0: tensor([ 0.27,  0.69, -0.34, -2.12,  1.18,  0.38,  0.46, -3.35,  0.13, -1.51, -1.02,  1.00,  0.30,  0.41, -1.10, -1.36,  0.37, -0.18,  0.57,  0.14,  0.09, -0.04, -0.07, -0.05])
1: tensor([-0.08,  0.75, -0.05,  1.59, -0.11, -1.29,  1.02,  2.72,  2.13,  1.05,  0.84,  0.07,  0.73, -0.85, -0.49, -1.78,  1.48,  0.01, -0.03, -0.76,  0.44, -1.99,  0.29, -0.42])
2: tensor([ 0.19, -0.63, -0.87,  1.28,  0.91, -1.14,  0.52, -0.62, -1.16, -1.24,  0.59,  1.58, -0.22,  0.92,  0.91,  0.31,  0.13, -0.48,  0.61,  0.87,  1.06, -0.14, -0.25,  1.61])
3: tensor([ 0.53, -0.54,  1.24, -0.79,  2.52, -0.13,  0.15,  1.48,  0.26,  0.51, -0.38,  1.23,  0.46, -1.36,  1.33,  1.85,  0.71,  0.69,  0.01, -1.11,  1.84, -0.30, -0.52, -0.29])
4: tensor([ 1.00, -1.74,  0.54, -2.95, -0.61, -0.06, -1.25, -3.66, -1.60, -1.03,  0.28,  1.28, -1.11, -0.15, -1.27,  2.22, -0.78,  0.56, -0.71,  3.49,  0.68, -0.87,  0.10, -0.13])
5: tensor([-0.05,  0.66, -0.85,  1.71, -1.49, -1.29, -0.49,  3.81,  0.26, -0.12,  0.59, -1.19,  0.08, -1.96, -1.90, -0.59, -1.26,  0.41, -1.48, -2.65, -0.52, -1.99,  0.78,  0.86])
6: tensor([ 0.31, -0.52, -0.70,  0.15, -0.53, -1.67, -2.27, -1.85, -0.76,  0.10, -1.52,  0.76, -1.81,  1.02,  1.20,  0.72, -1.39,  0.63,  0.35,  2.10,  0.99,  2.35,  0.24,  0.73])
7: tensor([ 1.22,  0.13, -0.10,  1.10,  1.09,  1.31,  1.44,  0.37, -1.00,  0.24, -0.24,  0.81, -0.69, -0.23,  0.17,  0.54, -0.44, -0.40, -1.26, -1.74, -1.30, -0.08, -0.26,  0.11])
8: tensor([ 1.29, -0.73, -0.80,  1.27,  1.51,  0.11,  0.21, -0.65,  0.00,  0.54,  0.81, -0.13, -0.08, -0.15,  0.51,  0.40, -2.79, -0.81,  1.15,  0.25, -0.14, -0.10, -0.36, -1.34])
9: tensor([ 1.08,  1.31, -0.46, -2.01,  0.05, -0.03,  0.50, -1.47,  0.50, -0.89, -1.64, -0.19, -0.88,  0.75,  1.68,  1.88, -0.80, -1.11,  0.51,  2.41,  2.45,  1.43,  0.68,  0.32])
10: tensor([-0.77, -1.55,  0.69, -1.78, -1.07,  0.12, -0.62, -1.79, -1.20,  1.46, -0.01,  0.06, -0.57, -0.53,  0.66,  0.61,  1.92,  0.06,  0.14, -2.06, -0.44, -0.17,  0.53,  1.57])
11: tensor([-1.21,  0.35,  1.70,  1.81, -1.75, -1.33,  0.73,  4.99,  2.18,  0.61,  1.03, -0.05,  1.05, -0.78, -2.14, -4.64,  3.13,  1.12, -0.22, -5.04, -1.21, -2.77, -0.93,  2.98])
12: tensor([ 0.47, -0.96, -0.34, -2.87, -0.23,  1.20, -0.14, -3.54, -1.39,  0.25,  0.22, -0.58, -0.67,  2.51,  1.65,  2.54, -0.85, -0.17, -0.06,  2.95,  1.55,  0.24, -0.41, -1.29])
13: tensor([-0.26, -0.11, -1.23, -0.20, -0.61, -0.36, -0.19, -0.13, -0.32, -0.90, -2.04, -0.77,  0.88, -0.01,  0.28, -0.24, -0.78,  0.16,  1.08,  0.55,  0.72,  0.56,  0.76,  1.56])
14: tensor([ 0.60,  0.11,  0.01, -2.15,  0.46,  0.65, -0.22, -1.29, -1.57, -0.32, -1.12,  0.27, -0.91,  0.54,  0.76,  0.93, -1.15, -0.61,  1.43,  1.26,  1.64,  1.79,  2.20, -1.56])
15: tensor([ 1.40, -0.32,  0.31, -0.80, -0.35,  0.31,  0.23,  2.30,  1.30,  0.92,  0.97,  1.19,  0.33, -0.81,  0.16, -0.18,  1.04,  0.56,  0.63, -0.87, -0.65, -1.54,  1.43, -0.05])
16: tensor([-0.32, -0.55,  0.55,  0.58,  1.47,  0.10,  0.22, -1.87, -1.56, -0.31, -0.61, -0.23, -0.74,  0.10,  0.32,  0.50, -0.52, -0.17,  0.14,  2.61,  0.97,  0.57,  0.59,  0.05])
17: tensor([ 0.65,  1.68,  0.77,  3.00, -0.11, -0.70,  0.53,  3.42,  1.53, -0.30,  0.88, -0.43, -0.31, -1.09, -1.22,  1.37,  0.75,  0.99, -0.16, -2.12, -0.26, -1.22,  0.31,  0.58])
18: tensor([-0.89,  0.25, -0.46, -1.72,  1.47, -0.03, -0.33, -3.00, -0.86, -0.99, -0.61,  0.66, -0.69, -0.77,  1.12,  1.74, -0.82,  0.24,  0.57,  0.90,  1.07, -0.36, -0.42, -1.95])
19: tensor([ 0.37, -0.57, -0.38,  1.44, -0.43, -0.47, -0.58,  2.18,  0.18,  0.56, -0.48,  0.83,  0.69, -2.25, -1.21, -1.23,  0.47, -0.36, -0.01, -2.30, -0.99, -1.16, -0.61, -0.30])
20: tensor([-0.43, -1.34, -1.34,  0.46, -0.13,  0.02,  1.12, -2.63,  0.01, -1.69, -1.43, -0.23, -1.34,  0.73,  0.14,  1.03,  0.76,  0.20,  0.79,  2.91,  0.86, -0.75,  2.18, -1.35])

tensor([ 0.19,  0.12,  0.61,  1.10,  1.09,  0.18,  0.97, -1.06, -1.03, -0.74, -0.78, -0.72, -0.78,  0.48,  0.62, -0.81, -0.56,  0.77,  1.46,  2.54, -0.43,  0.95, -0.47, -0.79]) 16 8 2
tensor([ 0.53, -0.10, -0.24,  0.35,  0.58,  1.83, -0.20, -4.23, -2.03, -2.39, -0.99,  0.93, -0.40,  0.82,  1.78,  1.11, -1.54,  0.36, -0.28,  4.17,  1.15,  1.65, -0.11, -0.19]) 16 12 18
tensor([-0.33,  0.34,  0.38,  1.32, -0.48,  0.23,  1.43,  3.03,  1.15,  0.11,  0.40, -0.47,  1.55, -0.77, -2.64, -4.33,  1.93,  2.69, -1.76, -6.50, -4.35, -1.23, -1.49,  2.30]) 11 19 5
tensor([-0.50, -0.73, -1.26, -0.54, -0.71, -0.71, -0.57, -1.98, -0.74,  1.16, -0.24,  1.19, -0.51,  1.22,  1.03,  0.80, -2.02,  0.63,  0.33,  2.08, -0.08,  0.80,  1.70, -0.19]) 6 16 14
tensor([-0.31, -0.03,  1.18,  0.11, -0.32,  1.08,  0.66, -2.06, -0.96, -0.94,  0.89, -0.54, -1.23, -0.07,  0.98,  1.26, -0.80, -1.16,  0.14,  1.37,  0.68, -1.83,  0.57,  0.13]) 16 18 2
tensor([-1.60, -0.89,  0.98, -0.08, -1.76, -0.90, -0.80,  1.35, -0.27, -0.12, -0.05, -0.24, -1.59,  0.08,  0.49, -0.86, -0.31,  0.48, -0.17, -0.30,  1.15,  1.12, -0.62,  0.31]) 13 2 10
tensor([ 0.25, -0.18, -1.18, -0.28,  0.14, -0.72,  0.12,  0.49, -0.14,  0.09,  0.60, -0.29, -2.73,  0.37,  1.97,  2.57, -1.53, -0.99,  0.94,  2.43,  2.07,  0.12,  0.97, -0.43]) 9 14 16
tensor([ 1.11,  0.16,  1.07,  0.12, -1.01,  0.75,  0.63, -2.16, -0.17, -0.47,  0.66, -0.23, -0.21, -0.90,  1.94, -0.29,  0.61,  0.36,  0.70,  1.27, -0.34, -0.28, -0.61,  0.05]) 16 2 0
tensor([ 0.56, -0.55,  0.16,  0.15,  0.43, -0.54,  1.15,  2.11,  0.16,  0.87,  0.48, -0.13,  1.26, -1.54, -0.78, -0.61,  0.63, -0.28, -0.29, -1.65, -0.84,  0.33, -1.52, -0.65]) 19 1 7
tensor([-1.28,  0.07, -1.10,  0.99, -0.82, -0.09, -0.78, -0.08, -0.16,  0.91, -0.31,  0.43, -0.02, -0.20, -0.40, -1.84,  2.36,  1.08, -0.67, -2.98, -1.49, -1.94,  0.84,  0.17]) 19 10 1
tensor([-0.48, -0.18, -0.33, -0.50,  1.59, -0.16,  0.56, -1.11, -1.10, -0.59,  0.50,  1.10, -0.84,  0.35, -0.13,  2.09, -1.82, -1.00,  0.28,  1.68,  0.72, -0.60,  0.33, -2.81]) 18 16 8
tensor([-0.73, -0.43,  0.89,  1.52,  0.09, -0.34,  0.66,  0.72, -0.59,  0.46, -0.04, -0.56,  0.88,  1.26, -0.50, -1.82, -0.42,  1.16, -1.53, -2.05, -0.89,  0.15, -0.41,  1.44]) 7 19 13
tensor([ 0.37,  0.19, -0.25, -1.20,  0.29, -0.11, -0.35, -1.53, -0.06, -0.14, -0.54,  1.12, -0.38,  1.58,  0.97,  2.80, -1.44, -1.75,  0.71,  2.44,  0.30, -0.28, -0.30, -0.40]) 9 12 18
tensor([ 1.22, -0.71,  1.96,  0.35, -0.38,  1.04,  1.45,  0.27,  0.46, -0.38, -0.22,  0.46,  0.97, -0.78, -0.25,  0.83,  0.67,  0.60, -2.62, -0.31, -0.35,  1.27, -0.60, -0.94]) 7 3 15
tensor([ 0.49,  0.02,  1.07,  0.22,  1.46, -0.13, -1.38,  0.95,  1.23, -0.12,  0.99, -0.21,  1.61, -1.00, -1.13, -3.86,  2.21,  1.74, -1.90, -3.85, -1.90,  0.47, -0.68,  0.36]) 19 1 15
tensor([ 1.48,  0.67, -1.81, -0.75,  0.79,  1.34,  0.78, -0.76, -2.07, -1.62,  2.36,  0.67, -0.62,  1.34,  1.27,  1.58, -0.98,  1.52, -0.10,  1.54,  1.21,  1.32,  0.74,  1.10]) 2 16 14
tensor([-1.35,  0.74,  1.11, -0.76,  0.84,  0.57,  0.86, -0.39,  0.58,  0.27,  1.13, -0.01,  0.25,  0.03, -2.02, -0.52,  0.65, -0.19, -1.76, -1.98, -0.32,  1.06,  1.41,  0.81]) 7 10 0
tensor([ 0.85,  0.48,  0.18, -0.61,  1.51,  0.09,  1.01, -0.50, -0.82,  0.14, -0.63,  0.32, -0.47,  0.85,  0.40, -0.39, -0.60, -0.27, -0.48,  1.21,  1.11,  2.56, -0.06,  0.31]) 16 14 9
tensor([-0.22, -0.49,  0.37,  1.03,  0.53, -1.05, -0.21,  0.92, -0.94,  1.37,  0.41,  0.30,  1.29, -1.34, -1.76, -3.10,  1.82,  2.00, -1.06, -3.27, -0.34, -0.58,  0.58,  0.65]) 19 1 15
tensor([ 0.09,  0.04,  1.39,  2.00, -1.13,  0.66,  0.86,  5.89,  1.10,  1.73,  0.40, -1.45,  2.73, -0.32, -2.05, -4.75,  1.84, -0.37, -1.45, -5.29, -4.31, -1.67, -0.28,  1.76]) 11 19 5
tensor([-0.59, -1.51, -0.69, -1.20, -1.10,  0.63,  0.95, -0.86, -1.25,  0.41, -0.14,  0.69,  0.01, -0.76, -0.54,  0.08, -0.17,  0.13,  0.54, -0.82,  0.07, -0.60,  0.03,  0.93]) 10 13 7
tensor([ 0.40, -1.42, -0.73, -1.35, -0.05,  0.34,  0.20, -3.31, -0.79, -0.49, -0.51,  1.39, -1.01,  0.98,  2.32,  2.43, -0.61, -0.99,  1.91,  3.89,  0.69, -0.04, -0.27, -0.50]) 12 18 9
tensor([ 1.32,  0.26, -0.40, -1.61, -0.22, -0.14,  1.76,  0.84,  0.37,  0.69,  0.27, -0.78, -0.18,  1.04,  0.94,  2.19, -1.39, -1.66,  1.52,  1.90,  0.96,  1.81, -0.25,  0.10]) 9 14 8
tensor([ 0.13, -0.67, -1.66, -0.95,  0.09,  1.50, -0.90, -1.98, -0.62, -0.37,  0.18,  0.31, -0.84, -0.37,  0.48,  0.64, -1.61, -0.66, -0.55,  1.99,  1.67,  1.56,  1.01, -2.26]) 14 18 16
tensor([ 0.04,  0.74,  0.19,  0.44, -0.39, -0.45, -1.13, -0.88, -2.21, -0.61, -0.82, -0.32, -0.89,  0.62,  0.45,  1.15, -1.02, -0.10,  0.13,  2.67,  0.44,  0.01,  0.72, -0.35]) 16 6 14
tensor([-1.37,  0.46,  0.50,  2.89, -1.71, -0.67,  1.44,  3.87,  2.40,  1.80,  0.69, -0.44,  0.22, -0.07, -0.95, -2.50,  0.92, -0.21, -0.03, -2.21,  1.07, -0.89, -0.29,  1.49]) 1 17 5
tensor([-0.38,  1.04,  0.55,  0.90,  0.74, -0.56,  0.82,  0.76,  0.38,  0.74, -0.22, -1.03,  0.52,  0.55, -1.04, -1.21,  2.13,  1.11, -0.28, -2.30, -0.95, -1.00,  0.90,  0.20]) 1 19 15
tensor([ 0.54,  0.85, -0.49, -2.39,  0.28, -0.07, -0.95, -2.04, -0.70, -1.57, -0.19,  1.38,  0.17,  0.18,  1.27,  2.57, -1.36,  0.32, -0.02,  1.85,  0.67,  0.85, -0.13, -2.02]) 18 14 9
tensor([ 0.86, -0.65,  0.08, -0.20, -0.64,  1.54, -0.88, -0.47, -0.28, -1.07,  0.02, -0.83, -0.61,  0.04, -0.67,  1.13,  0.24, -0.96, -0.81,  1.19,  0.52,  0.99, -0.01, -0.64]) 16 13 14
tensor([ 1.22,  0.85,  0.35,  0.69,  0.06, -2.02, -0.42,  1.12, -0.25,  0.67,  0.72,  0.26, -0.14, -1.50, -0.94, -2.40,  0.94,  0.01, -0.01, -3.15, -0.17, -2.14, -0.83,  1.37]) 19 1 5
tensor([-0.88, -0.85,  0.68,  0.50, -0.08, -0.29,  0.17,  1.97,  1.45,  1.32, -0.94, -1.10,  0.68, -0.07, -0.65, -2.13,  1.34,  1.37, -0.51, -3.94, -1.88, -0.30, -0.92, -0.83]) 19 1 15
tensor([ 0.50,  0.35,  1.53,  0.13, -0.62, -0.04,  0.65,  0.25, -0.20, -0.13, -0.42,  0.65,  0.47, -0.55,  0.65, -1.23, -0.03,  0.35,  1.30, -1.53,  0.02, -0.48,  1.36, -0.85]) 15 19 7
tensor([-0.64,  0.94,  0.78, -0.10,  0.93,  0.36, -1.39, -0.49,  0.65, -0.41, -1.69,  0.14, -1.44, -0.18, -0.01, -2.26, -0.73,  0.68, -1.48, -0.62,  0.32, -0.46,  0.58,  1.51]) 13 0 7
